One vector is turned by the same rotation once a tick. Each row is the vector after some number of ticks, and that number follows the row.
The counts run from 0 to 405.
[  8.5  -2.6   5.7   3.5   1.8  22.1  24.7  25.4 -27.3 -22.6 -13.4  21.1
  37.6  13.0  -1.8 -24.2  17.9  -1.2  17.8 -22.0 -10.3  11.8  -6.6 -17.0
  10.3  -3.9  -9.5  12.9  -6.0 -18.1 -16.3 -13.1 -20.6   8.6 -17.2 -43.6
  16.4  17.9 -16.7 -17.7 -20.2 -20.3  -0.2 -17.7   5.1  13.5 -22.5 -21.3
   9.4 -20.7   0.4 -12.7 -30.2  24.9  -4.9] => 239
[  0.7   8.0  31.8  22.2  25.4   2.3  -5.9   2.8  21.1   4.9 -30.2  26.4
 -12.0 -10.3  -9.2   7.7 -42.0  -3.7 -11.8  -5.5  21.3   6.4  -1.4 -27.3
   5.3  12.8  27.0  -9.6   6.3 -17.3 -11.4   0.9   3.3 -20.9 -20.8  13.5
 -17.4 -10.4   3.4  37.4 -17.6  -0.5  16.6 -20.1 -14.2  -4.1  20.2  13.6
  10.8  -9.6   0.2  49.7  -9.7  -5.3   4.7] => 138
[ -4.1  17.4 -39.2  12.4 -25.1  -5.3  -7.6  19.5   6.3  12.2  15.5 -22.7
   1.2  -8.7  12.1   4.3  -1.0 -11.1  -3.8  16.3  25.6   1.5   6.9 -10.4
  -6.8 -22.0   8.0  -1.1   1.4   0.7 -17.6  -5.6  14.7  14.3  17.7 -32.8
  25.3   8.7  32.7 -40.6  -8.1  39.3  22.2  36.8 -19.4   3.3   1.2  -4.1
 -16.0  -4.8  13.2  -3.7  -6.2 -21.8 -14.7] => 70
[-25.7  30.1  -7.1 -20.6  18.5   3.9  -3.3 -15.9 -28.2  16.1 -16.7   5.3
   2.4 -13.8  -9.7 -16.9  26.4  -8.6 -26.1   5.0  24.2  12.6 -12.3  27.3
   9.3   7.7   2.5 -20.8 -18.2   9.0  17.0  20.1 -14.0 -27.4  10.7 -11.9
  -5.9  -0.6 -17.7  31.0   7.2  -3.9 -30.9  12.3   5.9  -8.7 -15.0   2.2
  -8.4  27.8  16.5 -19.5  -2.0  21.5 -27.0] => 107
[  7.7 -11.6  -3.9 -22.5 -13.4  24.9  -7.8   8.2  29.0   7.0   4.0   4.0
  -2.1 -14.0  10.9  -9.0 -32.2 -13.0 -27.9  11.5 -11.9 -21.5 -13.0  13.5
  10.0   7.4 -18.8   0.6  -1.9   2.3  -8.2 -15.2 -31.1 -27.0  31.7  -4.7
  15.6   9.6 -21.2  13.5  21.8  18.1  -7.5  -6.0  17.0  12.2 -12.0 -40.5
  20.7  -5.7 -12.9 -16.0  35.6  15.6  -1.1] => 168
[-20.9 -20.2  42.8 -19.1   0.0 -23.7  34.1  -4.7  -4.8  18.5   6.6   0.3
  -5.0  11.4 -16.1 -21.8  -7.4  23.3  19.9  20.8 -24.4  11.9   9.4 -42.2
  -1.8   9.6 -15.0 -31.8  -9.3  28.4  18.1  -3.9 -11.1  18.0  -5.0  12.0
   7.2   3.8 -36.8  11.6  -6.8  26.9   8.6  -2.7   9.2   2.6  11.7  13.9
  -7.6 -13.0  -3.6  -1.4   5.1  -3.3   0.5] => 189
[ -8.9  32.0 -11.5 -15.2  -8.8 -10.0  20.7  -9.1 -14.1   0.8 -18.3  16.0
  -3.1  26.3  10.2   1.1  10.0   9.3  11.7   5.3   8.2  42.0  -4.7  16.5
 -33.7  -3.7  15.0   9.0 -20.5   7.9  14.4  22.7  21.1  14.0 -16.6  -3.5
  11.1   7.5  19.8 -26.6 -27.9  -3.2  18.4  14.5  -6.8  23.1  10.5  54.8
   6.9   5.4  -0.6   7.0  -5.7  -9.0  -8.8] => 56
[  5.1 -13.8 -24.0  -5.8 -19.7  12.1  -8.6 -33.5  -1.2 -15.7  -3.5 -12.3
  -3.6  24.4   9.2 -11.1 -22.8   8.7  13.0   8.4  17.1 -24.6  -8.0  -8.5
 -17.3   2.8 -14.4   1.7   8.0  11.9  14.2 -14.0 -16.8  -2.7   3.9  40.3
  -9.9   0.1 -11.1 -32.5  28.0 -14.3 -41.2 -23.3 -10.8 -17.4 -18.5 -18.3
  -5.0 -25.0 -25.8  -3.6  24.1  11.4  -1.8] => 31
[ -2.4 -13.7 -16.5  16.1 -29.4  -3.0  -5.0  -5.2  10.1   7.8 -23.3   0.8
 -32.9  21.2 -12.4  -3.3 -11.0  17.3 -13.7  26.3  30.3 -16.7  -2.9  15.7
  -6.3 -29.6  22.0 -29.4  -3.2 -19.3   3.2 -20.1 -26.1  -8.3  15.3   4.9
  30.6  -0.3  22.7  12.7  22.2 -13.9 -33.3 -12.5 -10.8  -8.8  -6.8 -16.4
  23.5  -4.7 -16.0 -10.3  16.7 -16.7   9.9] => 357
[-21.9  45.8   5.3 -25.7  10.5 -21.6  30.9 -18.6   2.0  20.0 -10.7  11.2
  -2.9  29.3  16.0 -25.4   1.6   4.0   7.2  22.6  14.8  30.0  11.9   4.3
 -26.8   5.9   9.3 -11.4 -13.7   2.6  18.2  32.5  15.3  11.6 -11.0   2.8
  12.9  12.2  20.3  -5.4 -15.4  -5.9  17.0  27.1 -14.4  25.3  -6.9  38.2
  14.0   5.5   0.6  -2.3  -3.1  -5.5 -15.5] => 54
[-17.7  10.9  -4.3 -23.5  28.8  14.0 -10.5  -1.6 -34.8  17.4   1.2 -15.7
  -9.3 -13.6  -4.4 -18.8  36.1  16.0 -30.7   0.3   7.6  24.4  22.2  36.5
   0.3  22.8   8.3  -0.7 -29.4 -22.5  13.1  24.3   6.5  -9.2 -20.5 -23.6
  -7.5 -11.2  -6.0  24.4 -22.6  14.9 -16.1 -11.0 -12.1 -22.0 -24.8   1.1
  -4.8  -8.9  10.2 -24.3  -3.2  -3.2 -11.9] => 98
[  3.0 -34.3  14.3  12.0  37.1 -10.8 -28.6   2.4  -4.1  -5.1   0.7 -20.5
  -7.2  19.7  -8.0  -3.3  17.7  -1.9  14.0 -27.6  22.1  22.7  33.7  -0.5
 -16.8  17.9  22.8  -6.8  10.1  -5.2   3.9  -2.7  31.6  19.1  -9.0  25.6
 -28.7   2.0  12.0   1.9   4.0   5.8 -28.8  27.5  -3.6   1.3  -9.2   7.4
 -36.2  17.1 -10.6   1.5 -22.2   0.2 -15.2] => 278
[-12.9  31.7 -25.7  22.9  26.8   7.8  -4.5 -35.0  -8.0  -4.9  -5.9  -0.1
  -5.8  12.2  18.0  -6.0  -6.5 -41.0  -6.5   9.0  13.2 -16.8  12.6  38.3
   2.9   5.1  -9.5   6.1  24.2   0.5  29.9  24.8   6.1 -28.7 -18.1  -1.9
  13.5  -3.7  -4.2  -0.8  -0.5 -36.2  -1.5  16.3   8.4  10.4   2.0 -17.4
   8.2  -2.7  -8.9  15.5 -16.1  17.9 -19.2] => 298
[ -0.5  51.7  -7.9  -3.1  -3.9  17.7  21.2   2.1   3.8  22.7  -5.2  -6.4
  13.9 -21.1   2.5  -8.1 -16.9  -2.2  -8.0  14.7 -10.6  -9.9 -17.6 -22.3
   0.6 -26.9  -7.0 -15.3  -4.5  11.4 -27.0  -1.4  -5.5  -2.4  -4.3 -39.2
  -2.2  -8.2 -11.5   0.4 -22.3  17.1  52.9   4.6 -10.1 -24.5   4.0  13.2
  21.4  -0.3  19.0   1.8  -9.1  -5.6 -24.5] => 389
[ 21.0  -3.8 -14.1 -16.7  -4.8  14.3 -11.0 -16.4   9.8  10.5  -1.8  -3.7
 -12.6 -29.3  20.2 -15.0  -2.3   8.1 -17.3   4.1  30.5 -10.2   5.6 -19.4
  -6.6  -1.8   8.5  14.0 -12.0 -13.5  -7.0 -16.2  11.7  -6.9 -23.9  -4.3
 -11.0 -22.5  22.6 -10.1  -7.8  22.4   3.5 -37.8 -49.8 -29.8 -17.9 -11.1
   5.5 -46.5   7.5  18.0  -5.6 -15.0   3.0] => 84
[-23.3  25.4 -14.8  24.4 -17.5  -8.9 -23.0 -15.6 -11.5   1.0   0.3 -26.8
   4.4   4.8  -1.9   3.1 -14.4  19.6 -18.7  17.9  10.4 -13.6  21.6  36.3
  -0.6 -14.6   2.1 -39.3 -10.1   5.6   9.4   5.9  11.1   1.6   7.7 -44.9
 -13.1 -18.2  -6.7   9.3   7.2 -11.0  -5.4 -10.5  -2.8  -7.5  26.1  31.4
 -25.3 -11.9 -35.6 -18.5   4.0 -19.4   0.3] => 343
[-15.5  23.8 -20.4  20.0 -21.4  -0.6 -19.0 -18.5  -3.9   1.1  -2.0 -23.8
  -5.8   8.6  -4.5   7.0 -14.4  21.2 -14.4  17.3  11.8 -16.9  13.8  33.0
   0.1 -29.6   0.5 -39.2 -17.2   0.6   6.4   1.0   8.7   9.7   5.1 -44.1
 -10.0 -28.7 -11.1  -3.5   1.9 -14.6   0.5 -14.6  -2.5  -6.9  25.8  31.1
 -14.2 -18.3 -30.4 -16.0   8.2 -12.5   5.2] => 344
[  4.4 -20.9 -18.4  10.6 -26.9   6.6  14.0 -13.9  -7.2   1.7 -16.6  15.9
 -48.6  20.3 -14.1   7.0  11.5  28.2 -12.2  10.3   0.5  16.0 -11.2  34.3
 -28.7  -9.5  37.1  22.4 -18.1 -11.0   9.4  -0.2   1.3   1.2  -6.4  19.5
   9.1   9.0  31.2  -3.0 -33.2   5.5 -19.9  -4.4 -11.9  -9.8  11.8   3.5
  19.4  -6.3  -3.1   3.3  15.0 -18.5   8.2] => 364
[  7.1  22.4 -33.1  19.0 -20.0  22.7  20.9 -25.6   3.4 -25.4  -9.2  16.0
   2.0  -9.7  -7.2   2.3  -8.7 -15.9  13.0 -12.6   3.2   0.2  -0.8  37.0
 -27.7  20.1  -7.0  55.6  19.3  -8.0  11.5   9.5   1.5 -25.6   5.7  11.8
  19.1   4.7  28.3  -2.9  19.0  -3.1 -11.4 -16.1   9.3  14.3   4.7   5.5
   1.7   4.4  -4.6  35.6   0.8  18.6   5.3] => 310
[ -2.2  -4.5  -9.2   4.6  -5.9  -4.7 -16.5 -15.9   2.7   4.0  13.2  10.6
  17.8   9.2  11.3 -16.5 -20.1   4.3  -7.3  -7.2  20.3 -60.3  11.1  15.0
  11.1 -13.6 -14.8 -23.4   2.7  14.2  24.5  -6.0   7.9   7.4  17.9  -8.9
 -10.8  -7.2 -21.3 -44.7  17.3 -11.3 -16.1  -8.5  14.8  11.4  10.1  -2.9
 -27.9 -32.3  11.8  -2.9   6.0  26.4   9.4] => 19
[ -9.1  -6.6  -2.3  -6.8   2.5 -35.0 -22.6  16.6  -6.7  -5.7 -23.7   1.2
  -4.8  -9.4  27.9  43.8   0.3  12.9  -2.9  -4.6 -16.3  19.3 -11.0 -33.4
  -1.7 -24.0   1.8 -17.0  -6.5  23.2  10.8  10.7 -10.0  14.3  -3.6  27.0
  20.4   6.2   3.5 -18.7 -17.7 -15.3   2.1   4.2  15.7  21.1  -4.3  35.1
  -3.7  -4.0 -27.3  -0.5  25.8 -17.2 -12.3] => 203
[  2.7   7.9  -6.2  15.7  23.0   5.3 -15.9  28.5   9.6  20.6 -10.1  -2.2
  -2.5  -5.2  -3.0  13.4 -25.0  -1.3 -35.4   0.8 -21.3 -37.6   2.0  43.7
  24.2   1.4   2.4  -7.3   1.0 -15.0   4.7  17.7   7.9 -20.2 -14.0 -39.8
  12.6  -7.0 -12.6   2.5 -12.6  -6.9  34.9  -7.4  40.2  -1.3  30.0   8.4
   2.5 -15.9  22.4  -2.2   4.1   2.1   3.0] => 154
[  1.2  -0.3  33.6  24.0  25.5   0.7   1.6  -4.8  21.8  14.7 -28.4  17.2
 -14.3  -6.5 -16.6  -1.5 -43.2  -3.2  -1.8  -3.0  23.1  -9.3  -2.6 -29.8
   4.3  10.1  24.6 -14.9  13.9  -9.4  -9.2  -3.2   5.4 -18.6 -13.3  13.1
 -16.2  -8.5   1.4  36.1  -7.3   8.4  20.2 -10.8 -11.7  -7.4  28.4  14.1
   6.7  -5.6   8.6  50.2 -20.1  -5.5   4.0] => 137
[  0.1  -9.4   2.0 -34.2  15.5 -11.1 -21.3  -0.9   8.0  10.9  23.1  31.9
  21.5  -8.8  32.2  -3.7 -19.1   6.0  -4.1 -19.6  14.5 -10.6  24.5   4.5
  -4.5   1.7 -10.1  -5.1  -6.1   9.2  38.5   2.5  38.9   6.7  -2.9  -5.3
  -2.4 -14.4  -5.4 -32.3  -6.4   0.7   5.4 -15.5  11.7  36.8   2.3  27.3
 -20.3 -31.7   4.5  19.6  12.4  19.7  17.4] => 11
[-14.7 -23.8 -20.0  12.7 -12.2  -7.5 -34.2  17.3 -18.9  -3.7  23.0  -4.8
  24.0  18.3  -5.7  -0.7  -4.6  10.5   4.9 -17.4   8.5 -25.5  29.1  28.1
   6.4   3.7 -10.9 -10.2  12.5  13.6  23.7  -2.7  19.9   5.4  16.1 -22.1
   9.9   5.5  -3.7 -38.7  12.2  10.2 -18.8   9.8  30.5  23.7   0.8  -1.5
 -54.2 -16.8   2.5 -13.5   2.1  12.8   4.8] => 16
[  6.5 -20.8 -23.3 -34.5   7.8   2.6 -35.2  25.6  12.6   5.0   3.8   7.0
  -2.8 -16.3  14.2  22.7 -23.4  -9.5 -40.2   6.4 -16.1  -4.8 -11.3  11.3
  16.3  10.4  -9.0   9.6   6.2  21.7  13.8  11.9   3.6 -43.3  -8.7  -5.0
  29.3  -1.3 -13.3  -4.5   0.7  19.0   5.4  -0.5  29.0   3.6 -12.7 -15.6
   3.8  -7.9  -0.9  -0.2  37.0   8.0 -17.3] => 159
[-13.4  -3.1   1.9   5.7  -4.9  -6.0  32.0  -7.3   2.3  26.6 -11.7  18.0
 -19.2  29.4 -28.5 -42.6  -1.0  31.1 -18.5  26.6  12.0 -11.3 -14.3  -2.0
  -2.5   3.7  26.3  -9.9  -0.1   7.1   2.2  12.5 -10.5 -17.9  -0.6  25.8
  18.9  30.8  18.9  11.7 -10.6  12.6 -17.6  25.1 -17.8 -14.2  -8.2 -23.6
  10.8   6.4  22.4  -4.8   0.4  -4.0 -19.3] => 369
[ 13.1  13.9 -29.2  15.4 -24.4   4.9 -18.7 -21.6   6.8 -16.5  -8.7   9.1
  11.1 -38.3  28.2  -0.4  -8.4  -5.6  -8.8  -5.1  35.7  -7.7 -23.1 -15.8
  -8.3 -12.1  14.4  20.1   8.4  20.7  -2.6 -10.5  15.2 -15.0  -2.5   1.5
  -1.9  -2.1  29.2 -27.1  -2.3  12.9  -5.8 -10.1 -49.0 -10.3   4.7   1.8
 -21.2 -22.9  -2.2  35.2 -12.7  -9.1 -16.0] => 75
[ -7.3 -16.6  -4.2   8.4 -14.6  -2.1  24.6   3.8  -1.4  22.5 -11.1  15.4
 -21.8  37.3 -35.3 -30.6   0.9  31.0  -7.8  23.6  11.5  -6.4 -15.2  -2.2
  -3.0   0.8  34.1  -5.1   1.9   1.7   0.8   0.1 -16.0 -14.9  -0.1  22.1
  28.3  26.3  26.0   2.9  -5.8  16.1 -19.8  27.5 -10.4 -17.4  -9.8 -25.5
   7.7   8.6  26.6  -8.8   5.5  -5.6 -14.4] => 368
[ -0.3 -11.0  -9.6   7.6 -17.8  -0.3  18.5 -25.8  -2.4  11.0 -13.3  11.2
 -57.9  14.8   1.4   0.8  12.1  31.0 -20.1  12.4  -2.5  11.4  -4.0  37.5
 -24.6  -8.5  31.6  17.0 -18.1  -9.3  19.8  10.7  11.8  -3.8  -5.2  24.5
   6.1   6.9  24.7   7.7 -34.4   3.5 -15.7   0.0 -19.5 -10.9  11.2   3.5
  20.6  -8.8  -6.5   4.2  12.9 -24.1   9.8] => 363
[ -1.8  17.4 -27.0  24.7 -25.3  27.8  18.3   0.4  11.4 -12.1  -1.5   6.0
   7.6   2.2 -26.1  -5.9 -16.1 -10.0  15.0  -6.9   6.2  -1.8   9.1  26.8
 -19.9  21.2  -6.3  49.1  17.4 -28.1  -8.8  -1.9 -16.1 -15.5  18.0  -9.6
  21.4  12.5  37.6  -0.9  30.3   7.8  -9.6  -4.5  17.2  14.2 -10.8 -10.8
   1.0   9.6  -4.2  21.7   6.4  16.2  12.0] => 312
[ -2.7 -15.2  12.3 -14.7 -15.0  23.4  15.8 -27.2  13.2   1.9  23.1  -7.6
 -18.2 -25.3  19.4  -9.3  -5.0   1.9 -24.5  -0.9 -50.2  -1.4  -7.0  43.0
 -13.4  19.3 -16.6  25.4  -6.4  17.7  11.4  -6.5   3.7 -12.7  18.7   3.9
 -12.4   4.3 -22.6  16.7  -7.8  31.5   3.3   1.7  10.1   6.4  21.0 -16.8
   5.5  -5.5 -21.2  -2.0  28.7  -6.8   7.3] => 172
[ -0.9 -16.3  13.2  12.1  29.1  -8.9 -11.0  33.8   2.4  23.0  -7.2 -18.6
 -21.7   8.6 -27.2  16.7 -26.0   6.6  -3.2   1.0  -9.7  -6.4  20.7  -5.6
  14.0  15.1  16.9  -9.7   7.4 -16.3   2.5  11.2  22.7 -12.7 -33.3 -20.4
  14.2  -6.6  -3.8  11.4 -21.1  25.5  42.7   5.0  21.2 -16.7  26.6  16.3
 -12.2  -9.6  22.0  17.5 -16.3 -15.2   1.3] => 144
[ 11.9 -12.5  -0.4  -9.1  26.8  -9.6 -31.7  30.3   2.9  -1.3 -30.1  23.8
   4.1  -2.8  -8.1  22.2 -36.0   2.0 -19.1  -3.6  10.7  -8.8 -14.5 -15.7
  23.2  15.7  19.2   2.6  14.1   5.8  11.8   6.8   8.3 -51.5 -42.9   3.5
  21.6  -3.1  -6.6   9.2  -5.7  -0.2  10.2 -27.5  14.0  -8.2   7.9  15.1
  -0.7 -16.2  12.4  34.6   2.2   8.8  -8.8] => 148
[ -1.7  11.2  17.4  10.2   9.9   9.0  10.9 -32.7  17.6  10.4  -5.4   2.0
 -45.4 -27.3   2.1  18.2 -20.5 -23.5   0.8   6.7  11.8  25.1  -7.0 -17.4
 -19.3  -3.0  12.6   2.4  -7.0   3.3  -7.1   0.4  12.3  -0.3   6.1  28.8
 -30.4 -17.5  -3.8  28.1 -11.1  31.8   7.6  13.6 -18.5  -6.1  31.8  10.3
  13.7  18.0  -1.6  44.2   0.6 -12.6  -4.5] => 128
[ -8.9  32.6  -1.0  -0.1   6.4   3.7   4.6 -21.2 -10.7  -7.1  -8.6  10.8
  19.2 -54.8  35.5  13.6  20.9 -14.4   9.3 -32.2   1.6   8.7  -1.1 -10.4
 -16.1 -21.3 -31.7  12.3 -14.8  -7.3   2.5   3.2 -19.1  20.1  32.9  -1.2
 -16.3 -13.5  -1.0  -3.8  11.7 -24.7 -14.6 -17.2  10.1  20.1 -24.7  16.0
  -0.2   0.8  -3.1   5.4   8.5  17.0   1.6] => 256
[ -4.7  18.1 -24.5   7.2 -26.7  -3.9 -20.8 -14.9  -2.6   2.1  -2.7 -17.6
 -14.5  11.8  -3.0  13.7 -20.4  15.3 -12.1  21.7  14.3 -17.4   9.9  26.6
  -3.6 -39.5  -3.1 -41.5 -22.6  -4.1   8.3  -8.8   0.5  12.3   5.8 -38.6
  -4.4 -34.8 -16.2  -9.5   7.2 -11.1   1.9 -26.1  -3.2 -10.5  21.5  30.0
  -2.0 -23.9 -26.0 -10.3   9.2 -13.1  12.0] => 345
[  8.5 -11.5 -17.6 -16.6   2.7  12.8 -27.7   3.6 -10.9  -4.9   0.8 -13.0
  -5.8 -29.7  10.2  -7.9   8.8  16.3 -16.3  -2.5  19.0  18.1  11.8 -11.5
  -9.9  20.0  14.7  23.3  -4.6 -15.3  -5.0 -11.7   7.0 -15.6 -21.8   1.3
   0.5  -8.3  26.9   2.4  -9.1  29.1 -15.5 -33.7 -45.6 -29.3 -30.8 -16.0
 -11.9 -31.9  -6.3  10.4  -0.4 -16.3 -10.1] => 86
[ -3.7 -23.6 -14.1   5.1 -22.6   4.1  19.3  12.4  -1.9  11.2 -17.3  11.4
 -30.4  37.4 -41.9 -15.8   6.6  31.2  -1.9  18.6  12.3   2.8 -11.9   1.2
 -11.7  -0.8  34.0   3.2  -5.0  -3.6  -3.7  -4.1 -17.3  -9.0  -2.9  16.5
  34.9  30.5  24.9   0.3 -11.6  20.6 -24.4  16.5  -2.4 -17.8  -7.5 -23.3
  10.7   5.5  13.7  -5.8   7.7  -8.3  -9.1] => 367
[ -8.3  14.4  21.7   8.3  12.9   5.0  14.1 -35.2  22.0  19.9   0.6  -4.6
 -45.3 -27.0   1.6   7.6 -21.1 -26.7  -1.2  11.9  18.3  11.6  -0.4 -21.2
 -12.0  -5.7   6.5 -11.6  -3.5   7.0  -3.5  -6.3   2.9  -0.4  11.7  26.0
 -30.2 -12.5  -7.1  30.4  -7.1  32.9  10.7  16.7 -20.5  -3.7  28.7  -3.3
  17.3  19.1   3.6  35.7   0.5 -12.4 -11.4] => 127
[ -7.7  23.3 -38.4  17.8 -28.0   1.7 -16.1  19.9   5.4   0.8   8.3 -12.9
   1.2  -8.3  14.8   9.5  -7.1 -11.6  -4.7   8.3  23.2  17.7   3.6  -4.1
  -6.4 -21.3  11.4   4.1  -2.5  -5.6 -24.7   1.9  12.2  16.5  21.7 -34.3
  22.8   5.6  37.7 -40.6 -15.6  28.0  19.3  29.5 -14.5  15.3   4.9  -1.1
 -11.6  -3.8   2.1  -6.6   0.6 -19.3 -13.4] => 69
[ 17.4  10.6  -9.4  10.0  -6.3  16.0   2.5 -11.3  14.0  20.3   9.1 -19.3
 -11.8 -23.5  13.9 -27.6 -10.1   5.1 -16.7   6.1  24.1 -29.7   9.8  -4.6
  -0.9 -13.2  10.7   3.9 -10.3 -22.8 -13.2 -16.2  11.3   6.5  -3.7 -26.0
 -12.5 -18.0  24.0 -10.6  -5.2  22.9  18.2 -19.6 -42.3 -30.3  -1.4 -18.1
  -0.7 -37.7  20.8   6.7 -23.4 -23.0   6.5] => 82
[  1.5  34.5 -12.6  -8.1  -8.9   9.8  11.0  -3.0 -10.4  -8.5 -23.9  30.7
  17.7   1.1  -3.4  -4.3  -7.7  12.2  -9.9   6.0  -1.7  17.2 -46.7 -26.4
  -7.3  -4.1  15.2  14.7  -2.8  34.6 -15.3  14.1   0.9 -26.2 -26.3   0.7
  -6.5  14.3  -8.3  -2.7 -43.0   0.7  16.5   4.1 -21.3 -16.5   4.9  15.5
   5.4   1.5  12.6  19.5  -1.6  11.2 -34.8] => 382
